Here are some rows, each followed by its group. Groups can overlap.
np.array([-0.5, 1.0, 1.5, -1.2, 0.7, -2.5, 0.7, 0.1, -0.5, 0.9, -0.6, 2.0, 2.2, 0.2, -1.3, 0.2, -0.1, -0.3, -0.9, -1.6, 2.0, 0.5, -0.7, -0.3]) rc
np.array([0.7, 0.2, -1.2, 0.8, -1.2, 0.0, -0.2, -1.6, -0.7, 0.7, -1.3, -0.8, -1.0, -1.1, -1.0, -0.8, 1.3, 0.5, -0.4, 0.5, -1.4, 0.8, -0.8, -1.7]) bz
np.array([-0.1, -0.7, 1.0, 0.8, 0.7, -0.4, 0.5, 0.4, 0.6, 0.2, 1.3, 0.3, 0.6, 0.6, 0.6, -0.2, -0.5, 0.2, 1.9, -0.7, 0.1, -0.6, -0.6, 1.0]) rf
np.array([-0.2, 0.0, 0.8, 0.6, -0.4, 0.4, 0.0, 0.1, -0.1, 1.0, 1.1, 0.9, 0.0, 0.8, -0.7, 1.0, 0.9, 0.4, 0.0, -0.2, 0.3, -0.5, -0.4, 1.0]) zh
np.array([0.0, -0.3, 1.0, 1.0, -0.2, -0.7, 0.0, 0.1, 0.1, 0.6, 0.6, 0.9, 0.5, -0.2, -0.3, 0.0, -0.4, 0.4, 0.9, -0.5, -0.4, -0.8, -1.5, 0.5]) jn
np.array([0.1, -0.2, 0.6, 0.3, -0.3, 0.6, -0.3, -0.1, -0.2, 0.6, 1.3, 0.8, -0.2, 0.7, -0.6, 0.9, 0.8, 0.2, -0.4, 0.1, 0.1, -0.3, 0.2, 1.0]) gd
np.array([0.1, -0.1, -0.1, 0.7, -1.2, -0.3, 0.0, -1.3, -1.0, 1.7, 0.1, 0.7, 0.2, -1.1, -0.9, -0.3, 0.7, -0.2, -1.2, -1.2, -0.2, 0.0, -1.0, -0.8]) th
np.array([-0.6, -0.1, -0.1, -1.4, 1.8, 0.5, 0.3, 1.8, 1.7, -2.5, 0.4, -1.1, -0.6, 1.7, 1.6, 0.7, -1.7, 0.1, 0.4, 1.6, 0.8, 0.1, 2.1, 1.5]) zh
np.array([-0.1, -0.3, -0.7, 0.9, -2.3, 1.2, -0.5, -1.1, -1.0, 0.6, -0.5, -0.6, -1.6, -0.7, -0.9, 0.6, 0.7, 0.1, 0.9, 0.1, -1.7, -0.9, -1.5, -0.7]) gl
np.array([0.0, -0.6, 0.8, 0.4, 0.5, 0.2, 0.1, 0.1, 0.3, 0.4, 1.4, 0.7, 0.2, 0.4, 0.3, 0.2, 0.0, -0.1, -0.5, -0.7, 0.6, -0.2, 0.5, 1.0]) gd
np.array([0.4, -0.8, 0.5, 1.6, -0.2, -0.1, -0.6, -0.3, 0.4, 0.5, 1.0, 0.5, 0.5, -0.3, 0.6, -0.4, -0.3, 0.4, 0.8, -1.6, -1.0, -0.9, -1.5, 0.3]) jn
np.array([-0.6, 0.9, 0.1, -2.1, 0.4, -1.0, 1.0, 0.8, -0.4, -0.6, -1.0, 0.4, 1.0, 0.4, -0.4, 0.1, -1.0, -0.9, -0.9, -0.6, 1.9, 0.8, 1.1, -0.3]) rc
np.array([-0.2, -0.8, 0.1, -0.6, 0.9, 0.7, 0.4, 1.2, 0.7, -1.2, 0.9, -0.5, -0.8, 1.4, 1.0, 0.9, -0.3, -0.4, 0.0, 1.2, 0.2, -0.2, 1.8, 1.4]) zh
np.array([0.5, -0.1, -0.1, 0.6, -0.3, -0.1, -0.3, -0.7, -0.8, 1.1, -0.4, 0.1, 0.2, 0.5, -0.6, -0.4, 1.1, 0.5, -0.5, -0.3, -0.3, 0.7, -0.5, -0.8]) th
np.array([-0.4, 0.2, 0.6, -0.2, 0.0, 0.4, 0.3, -0.6, 0.2, 0.3, 1.0, 0.7, 0.1, 0.8, -0.6, 1.2, 0.3, 0.4, 0.2, 0.1, 0.4, -0.2, 0.4, 1.1]) gd
np.array([0.0, -0.2, 1.1, 0.4, 1.2, -0.5, -0.6, 0.7, 0.0, 0.8, 1.6, 1.2, 0.8, 0.4, 0.8, 0.1, 0.0, 0.5, -0.2, -0.8, 0.9, -0.2, 0.5, 1.0]) gd
np.array([0.2, 1.4, 1.2, -0.8, 0.5, -2.6, 0.7, 0.1, -0.8, 0.9, -0.8, 1.5, 2.3, 0.1, -1.5, 0.6, 0.1, 0.2, -0.7, -1.3, 1.8, 0.4, -0.7, -0.1]) rc
np.array([1.0, 0.1, -2.8, -0.7, 1.3, 0.9, -0.5, -0.6, 0.0, -1.6, -1.9, -2.2, -1.6, -0.7, 0.7, -1.3, 0.4, 0.0, -0.7, 1.1, -0.6, 1.8, 1.6, -1.9]) bz
np.array([1.0, 0.0, -1.3, 0.7, -0.4, 0.0, -0.6, -1.5, -0.5, 0.9, -1.2, -0.7, -0.2, -0.9, -0.4, -1.1, 1.3, 0.8, -0.6, 0.0, -1.1, 1.4, -0.4, -2.2]) bz
np.array([1.4, 0.1, -1.5, 0.2, -0.9, 0.4, -0.3, -1.1, -0.5, 0.7, -1.7, -0.9, -0.6, -1.4, -0.6, -0.9, 0.7, 0.1, -0.7, 0.4, -0.8, 1.2, 0.0, -2.0]) bz
np.array([-0.4, 1.6, 0.2, -1.7, 0.3, -1.6, 1.2, 0.6, -0.5, -0.4, -1.0, 0.5, 1.1, 0.0, -1.2, 0.2, -0.9, -0.4, -0.5, -0.2, 0.5, 0.4, 0.0, -0.4]) rc
np.array([0.1, -0.3, 1.6, 1.1, -0.5, -0.3, 0.0, 0.1, -0.1, 1.8, 1.5, 2.5, 0.4, -0.9, -1.3, 1.2, 1.1, 0.4, -0.1, -0.8, -0.1, -0.4, -1.3, 0.7]) gd
np.array([0.4, 0.1, -1.6, 0.3, -1.2, 0.7, -0.2, -1.5, -0.7, 0.7, -1.6, -1.0, -1.0, -1.2, -0.6, -0.2, 1.1, 0.5, -0.2, 0.2, -1.1, 1.0, -0.5, -1.7]) bz
np.array([0.7, 0.0, 0.5, 1.2, -0.5, -0.8, -1.1, -0.8, -0.5, 2.0, 0.1, 1.0, 0.6, -0.7, -1.3, -0.2, 1.4, 0.7, -0.8, -1.1, 0.0, 0.5, -1.0, -0.6]) th
np.array([-0.3, -0.2, 0.3, 1.7, -3.0, 0.8, -0.1, -1.5, -0.8, 2.2, 0.0, 0.4, -0.9, -0.7, -2.2, 1.1, 1.5, -0.1, 0.8, -0.7, -2.0, -1.2, -2.5, -0.2]) gl
np.array([-0.3, 0.1, -0.8, -1.1, 1.0, 1.3, -0.1, 1.3, 1.0, -2.1, 0.2, -1.3, -1.0, 1.1, 1.4, 0.0, -0.8, -0.5, -0.4, 1.4, 0.3, 0.3, 2.6, 0.5]) gd
np.array([0.3, 0.5, 0.8, -1.5, 0.8, -1.4, 0.9, 0.2, -0.3, 0.1, -0.9, 1.1, 1.9, 0.2, -0.9, -0.1, -0.4, -0.1, -0.8, -1.1, 1.8, 1.2, 0.0, -0.4]) rc
np.array([1.1, -0.3, -1.6, 1.0, -1.8, 0.7, -0.7, -1.7, -0.7, 1.2, -1.4, -0.5, -0.9, -1.2, -1.3, 0.0, 1.7, 0.9, -0.4, -0.1, -1.3, 1.2, -0.7, -1.8]) bz
np.array([-0.9, 1.8, -0.8, -2.9, 1.3, -0.7, 1.3, 1.2, 0.3, -2.2, -1.5, -0.7, 0.3, 0.7, 0.4, -0.2, -1.7, -1.4, -0.5, 0.6, 1.9, 0.8, 2.1, -0.3]) rc
np.array([0.3, 0.2, 1.3, 1.0, -0.6, -0.3, -0.1, -0.3, 0.0, 0.9, 0.6, 2.0, 0.7, 0.6, -1.6, 1.4, 1.7, 1.4, 0.8, -0.1, -0.2, -0.6, -1.3, 1.2]) zh
np.array([0.2, 0.3, -1.3, -0.9, 0.2, 0.6, -0.1, 0.0, -0.5, -1.1, 0.1, -1.2, -0.8, -0.3, 0.8, -1.4, -0.3, -0.7, -0.5, 0.2, 0.5, 0.4, 1.5, -0.8]) th
np.array([0.1, -0.4, 0.5, 0.2, -0.1, 0.4, 0.0, 0.3, 0.2, 0.0, 0.8, 0.5, 0.0, 0.4, 0.7, 0.4, 0.4, 0.0, -0.2, 0.0, 0.4, -0.4, 0.5, 0.8]) gd
np.array([0.3, 0.0, -0.2, 0.3, -1.0, -0.3, -0.2, -1.2, -0.7, 1.2, -0.5, 0.5, 0.0, -0.6, -1.1, -0.1, 1.3, 0.3, -0.8, -0.5, 0.0, 0.2, -0.8, -0.6]) th
np.array([-1.1, -0.4, -1.4, -0.1, -2.2, 2.1, 0.0, -0.4, -0.4, -0.3, -0.2, -1.7, -2.4, -0.3, -0.6, 0.7, 0.1, -0.9, 1.2, 0.8, -1.6, -1.0, -0.1, -0.1]) gl
np.array([0.4, -1.0, 0.6, 0.6, 0.8, -0.8, -0.4, 0.1, 0.7, 0.1, 0.6, 0.2, 0.7, 0.2, 1.1, -1.2, -0.7, 0.5, 0.8, -0.3, -0.6, -0.8, -0.8, 0.1]) jn
np.array([0.2, 1.0, 1.1, -1.3, 1.0, -2.3, 0.9, 0.2, -0.4, 0.8, -1.1, 1.6, 2.4, 0.1, -0.9, -0.3, -0.2, 0.2, -0.8, -1.1, 2.0, 0.4, -0.6, -0.2]) rc
np.array([0.6, 0.1, -2.3, 0.1, -1.5, 1.7, -0.3, -1.2, -0.7, -0.1, -1.5, -1.9, -1.7, -0.7, -0.4, -0.3, 0.7, 0.0, -0.5, 0.9, -1.2, 1.0, 0.6, -1.8]) bz
np.array([0.3, -0.5, 1.4, 1.0, 0.4, -0.5, -0.3, -0.1, 0.3, 1.0, 1.6, 1.2, 0.9, 0.0, 0.5, -0.3, 0.0, 0.7, 0.4, -0.6, -0.1, -0.6, -0.9, 0.9]) rf
np.array([0.8, -0.3, -1.9, 0.4, -0.8, 1.1, -0.3, -1.2, -0.7, -0.3, -1.5, -1.7, -1.4, -1.1, -0.4, -0.8, 1.3, 0.3, -0.5, 0.7, -1.2, 1.3, 0.3, -2.0]) bz
np.array([-1.1, 0.2, -1.5, -0.1, -1.9, 2.4, 0.0, -0.3, -0.4, -1.3, 0.0, -1.9, -2.3, -0.2, 0.3, 0.1, -0.9, -1.7, 0.6, 0.7, -1.4, -0.9, 0.4, -0.3]) gl
np.array([0.8, 0.1, -1.6, 0.8, -0.3, 0.4, -0.3, -1.0, -0.8, 0.1, -1.4, -1.1, -0.9, -1.1, -0.4, -0.6, 1.2, 0.6, -0.4, 0.2, -1.2, 1.3, 0.0, -1.8]) bz
np.array([0.0, 0.8, 0.7, -1.6, 0.9, -1.7, 0.4, 0.5, 0.0, -0.3, -0.7, 0.7, 1.5, 0.0, -0.4, -0.2, -0.7, -0.2, -0.4, -0.5, 1.4, 0.6, -0.1, -0.2]) rc
np.array([1.2, 0.1, -1.5, 0.6, -0.7, 0.4, -0.5, -0.9, -0.5, 0.3, -1.1, -0.8, -1.0, -0.9, -0.6, -0.8, 1.2, 0.7, -0.3, 0.4, -0.8, 1.7, 0.1, -1.9]) bz
np.array([-0.5, 0.8, -0.7, -2.6, 1.6, -0.7, 1.1, 1.2, -0.1, -2.3, -1.2, -0.8, 0.5, 0.4, 0.0, 0.0, -1.8, -1.6, -0.9, -0.2, 1.9, 0.7, 2.0, -0.4]) rc
np.array([-0.3, 0.9, -0.1, -2.2, 1.2, -1.1, 1.2, 0.7, 0.3, -1.4, -1.5, 0.1, 1.0, 0.5, -0.2, 0.0, -1.1, -0.5, -0.6, 0.2, 2.0, 0.8, 1.2, -0.3]) rc
np.array([-0.4, -0.1, 0.4, -0.2, 0.5, 0.8, -0.1, 0.6, 0.6, -1.0, 0.9, -0.2, -0.2, 0.8, 0.2, 1.1, -0.1, 0.4, 0.0, 0.6, -0.1, -0.7, 0.9, 1.3]) zh
np.array([0.7, 0.1, -0.3, 0.1, -0.5, -0.1, 0.0, -0.2, -0.4, 0.4, -0.4, -0.3, 0.0, -0.6, -0.4, -0.6, 0.4, -0.2, -0.2, -0.4, -0.3, 0.4, -0.3, -1.0]) th
np.array([0.1, -0.3, 0.4, 0.3, 0.5, 1.2, -0.1, 0.3, 0.3, 0.0, 1.0, 0.3, -0.8, 0.5, 0.4, 0.8, 0.9, 0.2, -0.6, 0.6, 0.1, 0.5, 0.9, 1.0]) gd
np.array([1.2, 0.0, -0.9, 0.9, -1.0, 0.1, -0.5, -1.2, -0.5, 1.0, -1.3, -0.1, -0.3, -1.1, -0.7, -0.6, 1.5, 1.2, -0.2, -0.3, -1.1, 0.7, -0.9, -1.6]) bz
np.array([-0.3, -0.5, 0.0, 0.0, 1.4, -0.3, -0.1, 1.2, 1.3, -1.4, 0.6, -0.8, 0.2, 0.4, 2.2, -1.2, -1.8, -0.5, 1.0, 0.4, -0.5, -0.3, 0.6, 0.5]) jn
np.array([-0.5, 0.1, -0.3, -0.6, 0.1, 1.1, 0.2, 0.8, 0.5, -1.1, 0.3, -0.2, -1.1, 1.0, 0.0, 1.4, 0.4, 0.1, 0.2, 1.2, 0.1, 0.2, 1.3, 0.9]) zh
np.array([0.2, 0.2, -0.1, 0.2, -0.8, -0.5, 0.1, -0.9, -0.9, 1.2, -0.7, 0.7, 0.0, -0.7, -1.3, 0.1, 1.3, 0.3, -0.7, -0.8, 0.3, 0.5, -0.6, -0.7]) th
np.array([1.0, 0.3, -1.0, 0.9, -1.1, 0.2, -0.3, -1.4, -0.9, 1.4, -1.1, 0.1, -0.3, -1.4, -1.5, -0.4, 1.8, 1.0, -0.6, -0.3, -0.8, 0.7, -0.9, -1.7]) bz
np.array([1.2, 0.7, -1.5, 0.5, -0.6, 0.2, -0.8, -1.0, -0.3, 0.1, -1.3, -1.0, -0.8, -1.1, -0.1, -0.9, 1.3, 1.1, -0.5, 0.4, -1.3, 1.1, 0.0, -1.8]) bz
np.array([-0.6, 0.4, 0.3, -0.5, 0.3, 0.6, 0.0, 0.3, 0.6, -0.7, 0.4, 0.0, -0.5, 1.0, 0.1, 1.3, 0.1, 0.2, 0.2, 0.8, 0.3, -0.4, 0.8, 1.3]) zh
np.array([-0.5, -0.1, 0.0, -0.7, 0.5, 0.9, 0.3, 0.9, 0.9, -1.2, 0.4, -0.4, -0.5, 0.7, 0.2, 1.2, -0.5, -0.2, 0.5, 1.1, 0.4, -0.4, 1.1, 1.1]) zh
np.array([1.1, 0.5, -1.7, -0.1, -0.2, 1.0, -0.6, -1.0, 0.0, -0.7, -1.3, -1.2, -0.7, -0.7, 0.3, -1.1, 1.0, 0.9, -1.0, 1.2, -0.7, 1.6, 1.2, -1.9]) bz
np.array([-0.4, 0.0, 0.1, -0.3, 0.1, 1.2, -0.1, 0.1, 0.2, -0.4, 1.0, -0.3, -1.0, 0.9, 0.3, 1.1, 0.1, -0.3, -0.1, 0.4, 0.4, -0.4, 1.0, 0.7]) gd
np.array([-0.9, 0.7, -1.1, -3.2, 1.5, -0.8, 1.1, 1.3, 0.2, -2.3, -1.8, -0.9, 0.8, 0.4, 0.0, -0.2, -2.6, -1.6, -0.5, 0.7, 1.7, 0.7, 2.2, -0.4]) rc
np.array([-1.0, 1.0, -0.7, -2.7, 1.0, -0.5, 1.1, 0.9, 0.0, -1.7, -1.2, -0.5, 0.2, 1.0, 0.1, 0.3, -1.8, -1.4, -0.6, 0.4, 1.7, 0.5, 1.8, -0.3]) rc
np.array([-0.2, -0.1, -1.7, -0.8, -0.3, 1.2, 0.0, 0.0, -0.3, -1.0, -0.4, -1.8, -1.2, -0.3, 0.5, -0.3, -0.3, -1.3, -0.4, 0.3, -0.4, 0.6, 1.4, -0.9]) th
np.array([0.3, -0.4, -0.1, 0.9, 0.2, -0.5, -0.2, -0.1, 0.2, 0.3, 0.3, 0.0, 0.3, -0.3, 0.9, -1.0, -0.6, 0.2, 0.9, -0.3, -0.5, -0.3, -0.9, 0.1]) jn
np.array([-0.3, -0.9, 1.1, 1.1, -0.1, -0.6, -0.5, 0.3, -0.3, 0.3, 1.9, 0.5, 0.6, 0.0, 1.6, -1.8, -1.5, -0.2, 0.9, -1.1, -0.4, -1.4, -1.2, 0.7]) jn
np.array([0.4, 0.1, -0.3, 0.5, -1.1, -0.2, -0.6, -0.7, -0.5, 1.1, -0.7, 0.4, -0.2, -1.1, -1.3, 0.5, 0.7, 0.5, -0.3, -0.4, -0.6, 0.4, -1.0, -0.9]) th
np.array([-0.3, -0.6, 0.8, 0.3, 0.4, -0.3, 0.0, 0.4, 0.3, 0.4, 1.2, 0.1, 0.7, -0.2, 0.8, -0.3, -0.7, -0.5, 0.3, -0.5, 0.2, -0.7, -0.4, 0.6]) rf
np.array([-0.6, 1.2, 0.2, -2.1, 1.3, -1.9, 1.3, 0.5, -0.2, -0.6, -1.1, 1.0, 1.7, 0.4, -0.7, 0.2, -1.0, -0.8, -1.3, -0.5, 2.2, 0.6, 0.6, -0.3]) rc
np.array([-0.2, -0.2, 0.7, 1.4, 0.0, 0.0, -0.3, 0.6, 0.4, 0.4, 0.2, -0.2, 0.3, -0.2, 0.6, -0.4, -0.2, 0.4, 1.3, 0.1, -1.0, -0.7, -1.3, 0.5]) jn
np.array([-0.2, 0.1, 0.9, 0.5, -0.2, 0.5, -0.4, 0.2, 0.4, 0.1, 0.7, 0.5, -0.5, 0.8, -0.1, 1.3, 0.5, 0.5, 0.4, 0.7, -0.4, -0.6, 0.1, 1.2]) zh
np.array([-0.4, -0.3, 0.1, 0.0, 0.3, 0.6, -0.2, 0.2, 0.5, 0.1, 1.2, 0.4, -0.6, 0.6, 0.3, 0.7, 0.2, -0.2, -0.2, 0.1, 0.2, -0.6, 1.0, 0.9]) gd
np.array([-0.4, 0.4, 0.1, -2.3, 1.3, -1.0, 0.8, 0.9, -0.2, -1.1, -0.9, 0.0, 1.0, 0.2, 0.2, -0.3, -1.8, -1.3, -0.7, -0.3, 2.1, 0.4, 1.2, -0.1]) rc
np.array([-0.1, 1.0, 1.0, -1.1, 0.6, -2.2, 1.0, 0.4, -0.5, 0.4, -1.1, 1.5, 2.1, 0.0, -1.4, 0.3, -0.2, 0.0, -0.6, -0.9, 1.8, 0.4, -0.6, -0.4]) rc
np.array([-0.2, 0.5, 0.2, -1.7, 1.2, -1.5, 0.9, 0.7, 0.2, -1.0, -1.2, 0.2, 1.4, 0.4, 0.0, -0.2, -1.3, -0.5, -0.3, -0.1, 1.6, 0.8, 0.9, -0.4]) rc
np.array([-0.4, -0.8, 0.2, 0.1, 0.4, 0.5, -0.5, 0.7, 0.2, -0.3, 1.0, -0.5, -0.2, 0.5, 1.2, -0.3, -0.9, -0.1, 0.3, 0.0, 0.0, -0.4, 0.3, 0.6]) rf
np.array([1.1, 0.2, -0.6, 1.2, -2.1, 0.0, -0.6, -2.0, -1.9, 1.9, -1.1, 0.4, -0.4, -1.3, -2.3, 0.0, 2.5, 1.3, -0.9, -0.5, -1.1, 0.6, -1.8, -1.7]) bz
np.array([0.7, -0.2, 1.2, 1.1, 0.0, -1.3, 0.0, -0.5, 0.2, 1.4, 0.4, 0.8, 1.0, -0.5, -0.2, -0.5, 0.2, 0.5, 0.9, -0.6, -0.4, -0.2, -2.1, 0.0]) jn
np.array([-0.1, -0.3, 1.5, 1.5, -0.8, -0.5, 0.2, -0.5, -1.1, 2.1, 1.3, 2.0, 0.6, 0.2, -1.9, 1.8, 1.6, 0.5, -0.1, -0.8, 0.3, -0.8, -1.3, 0.9]) gd
Which 4 groups are nearest to each row below, nearest first, going by the average distance to the group's rows?
np.array([-0.5, -0.6, 0.4, -0.1, 1.0, -0.4, -0.1, 0.6, 0.8, -0.6, 0.8, -0.8, 0.5, 0.2, 1.6, -1.3, -1.6, -0.4, 1.1, 0.1, -0.5, -0.8, -0.2, 0.4]) ~ rf jn zh gd
np.array([0.2, 0.0, -0.5, 0.4, -0.4, 0.3, -0.1, -0.3, -0.3, 0.3, -0.6, -0.1, 0.2, -0.5, -0.2, 0.0, 0.8, 0.6, -0.5, 0.2, -0.2, 0.6, -0.1, -0.8]) ~ th bz gd rf
np.array([1.2, 0.1, -1.8, 0.2, 0.4, 1.0, -0.5, -0.9, -0.4, -0.5, -1.0, -1.3, -1.0, -0.6, 0.4, -0.6, 0.9, 0.6, -1.3, 0.5, -0.1, 1.7, 1.3, -1.7]) ~ bz th gd zh
Which 5 groups are nearest to each row below, nearest first, going by the distance to the centre of the group?
np.array([0.9, -0.2, -1.6, -0.4, -0.2, 0.3, -0.4, -0.7, -0.1, -0.8, -1.7, -1.6, -0.9, -0.4, 0.6, -1.2, 0.3, 0.6, 0.5, 1.2, -1.2, 1.3, 0.4, -1.8]) ~ bz th gl jn zh
np.array([-0.2, 0.7, -0.6, -2.9, 2.2, -0.8, 0.7, 1.7, 1.5, -2.8, -1.3, -1.4, 0.3, 0.4, 1.2, -0.8, -2.2, -1.4, -0.9, 0.7, 2.0, 1.4, 2.9, -0.4]) ~ rc zh gd rf th
np.array([0.2, 0.4, -1.1, -0.4, -0.6, 0.3, 0.0, -0.1, -0.5, -0.5, -0.3, -1.1, -0.7, -0.6, 0.2, -0.6, -0.3, -0.7, -0.4, 0.4, -0.1, 0.6, 0.9, -0.8]) ~ th bz gd zh gl
np.array([-0.3, 0.3, 1.2, 0.5, -1.1, -0.2, 0.2, 0.0, 0.0, 1.0, 0.3, 1.7, 0.4, 0.7, -1.8, 2.1, 1.6, 0.9, 0.1, -0.4, 0.3, -0.5, -1.0, 1.1]) ~ gd zh th rf jn
np.array([-0.8, -0.5, -0.5, 0.9, -2.3, 1.0, -0.1, -1.1, -0.5, 1.3, 0.1, -0.3, -1.0, -0.4, -0.7, 0.8, 0.6, -0.1, 1.0, 0.0, -1.6, -1.4, -1.6, 0.0]) ~ gl th jn gd bz
np.array([1.0, -0.1, -3.1, -0.7, -0.1, 1.9, -0.9, -0.5, -0.1, -1.3, -1.9, -2.8, -2.4, -0.8, 1.1, -1.3, 0.0, -0.1, -0.5, 1.7, -1.4, 1.7, 1.9, -2.1]) ~ bz th gl zh gd
np.array([-0.3, 0.7, 0.0, -1.5, 0.6, -1.7, 0.9, 0.6, -0.6, -0.3, -1.3, 0.6, 1.2, 0.2, -0.7, 0.2, -0.4, -0.5, -0.8, -0.5, 1.7, 0.4, 0.2, -0.3]) ~ rc th gd zh rf
Which 4 groups are nearest to each row below, nearest first, going by the distance to the centre of the group?
np.array([-0.4, -0.5, 0.7, 1.1, 0.3, -0.4, -0.7, 0.7, 0.9, -0.2, 0.6, -0.2, 0.2, 0.1, 1.0, -0.6, -0.6, 0.1, 1.3, -0.1, -0.9, -0.9, -0.8, 0.6]) ~ jn rf gd zh
np.array([-0.1, -0.7, 0.5, 0.6, 0.4, -0.2, -0.3, 0.5, 1.5, -0.2, 0.7, -0.1, 0.3, 0.1, 1.1, -0.5, -0.6, 0.3, 1.3, -0.2, -0.6, -0.8, -0.7, 0.4]) ~ jn rf gd zh
np.array([-0.3, 0.5, -0.6, -1.0, 0.1, 1.1, -0.2, 0.7, 1.2, -1.7, -0.2, -0.7, -1.2, 1.7, 0.4, 1.0, 0.0, -0.3, 0.1, 1.5, 0.0, 0.0, 1.6, 0.8]) ~ zh gd rf th
Which 5 groups are nearest to each row below, nearest first, going by the distance to the group's nearest row?
np.array([0.5, 0.1, -1.9, -0.2, -1.1, 0.5, -0.2, -0.9, -0.8, -0.2, -1.5, -1.7, -1.3, -0.8, 0.0, -0.4, 0.1, -0.2, -0.4, 0.7, -0.3, 1.0, 0.4, -1.6]) ~ bz th gl jn gd
np.array([0.8, -0.2, 0.8, 0.9, -0.1, -0.3, 0.3, 0.0, 0.4, 0.5, 0.3, 0.9, 0.1, 0.4, -0.6, 1.2, 1.2, 0.8, 0.2, 0.3, -0.2, -0.2, -0.3, 0.6]) ~ zh gd jn rf th
Which 4 groups are nearest to each row below, nearest first, going by the distance to the group's nearest row?
np.array([-0.4, 0.2, -0.6, -1.1, 1.1, 1.2, 0.3, 1.3, 0.8, -2.1, -0.4, -1.5, -1.3, 1.2, 1.3, 1.0, -0.8, -0.4, 0.0, 2.0, 0.2, 0.1, 2.3, 0.9]) ~ gd zh th rc
